In the data rows, the value 128 means zero.
Here are some points:
[132 109 126 134 107 133 152 130]
[123 135 120  97 219  99 180 121]
[144 118 134 120 105  90  73 122]
[106 193 120 114  90  23  96 138]
[108 143 129 121 164 128 161 109]
[131 131 165 128 127 144 112 131]
[134 112 124 131 127 149 137 131]
[137 116 131 130 128 139 114 134]
[ 99 156 175 133 123 178 145 129]
[111 152 172 163 113 196 151  92]
[128 123 128 124 136 141 142 108]
[ 82 187 143 163 102  61 135 111]
[132 111 108 112 161 139 164 133]
[136 112 108 110 122 117 109 121]
[134 118 114 132 135 157 150 120]
Then 24 other points, each followed by its number:
[171 123 104  69 189 113 180 111] 0
[131 119 122 164 111 127 166 125] 1
[149 140  89 102 102  42  65 121] 2
[103 156 176 163 116 185 150 126] 3
[125 121 125 143 146 148 123 128] 4
[101 156 160 109 140 172 139 148] 5
[126 111 127 132 117 135 146 143] 6
[132 115 127 132 127 145 138 129] 7
[138 106 134 120 121 147 130 126] 8
[136 106 135 119 119 145 132 120] 9
[132 130 151 122 127 143 122 134] 10
[103 158 177 146 122 178 142 125] 11
[140 134 178 135 130 147 100 140] 12
[125 113 114 156 123 148 135 111] 13
[129 119 128 151 131 148 132 110] 14
[130 111 131 130 123 145 135 136] 15
[130 113 128 136 123 145 138 134] 16
[150 166 119 102 112 128 111 167] 17
[138 135 119  99  94  91  54 146] 18
[163 166 130 111 104 136  94 163] 19
[133 117 130 113 130 130 122 138] 20
[130 128 152 165  90 177 151 109] 21
[135 110 121 123 120 140 125 126] 22
[131 113 123 132 125 148 137 130] 23
Which two of these numbered points are nearest to each point below, looking only along the 3 directions in which the first points spread most? Their numbers follow each, nearest first.
[110 109 113 162 123 153 128  90] > 14 13
[148 113 115 104  94  71  64 110] > 18 2
[110  99 136 142 205  81 187 201] > 0 20
[146 116 134 133 128 142 103 134] > 22 8
[158  98 107 105 217  84 112 127] > 0 20
[136 131 168 123 128 144 119 150] > 10 13
[131 117 115 116 125 133 127 132] > 20 22
[ 75 128 132 119 239  98 172 137] > 0 1
[ 88 182 119  91 165  11  79 135] > 2 18
[100 232 123  99 106   3  73 131] > 2 18
[147 133 126 125 114 140 125 143] > 22 6
[137 107 124 119 121 148 133 135] > 8 9
[133 110 113 126 121 122 115 129] > 20 22
[100 122 117 128 185 125 160 126] > 0 4
[147 167 135 128 124 120 128 112] > 1 17
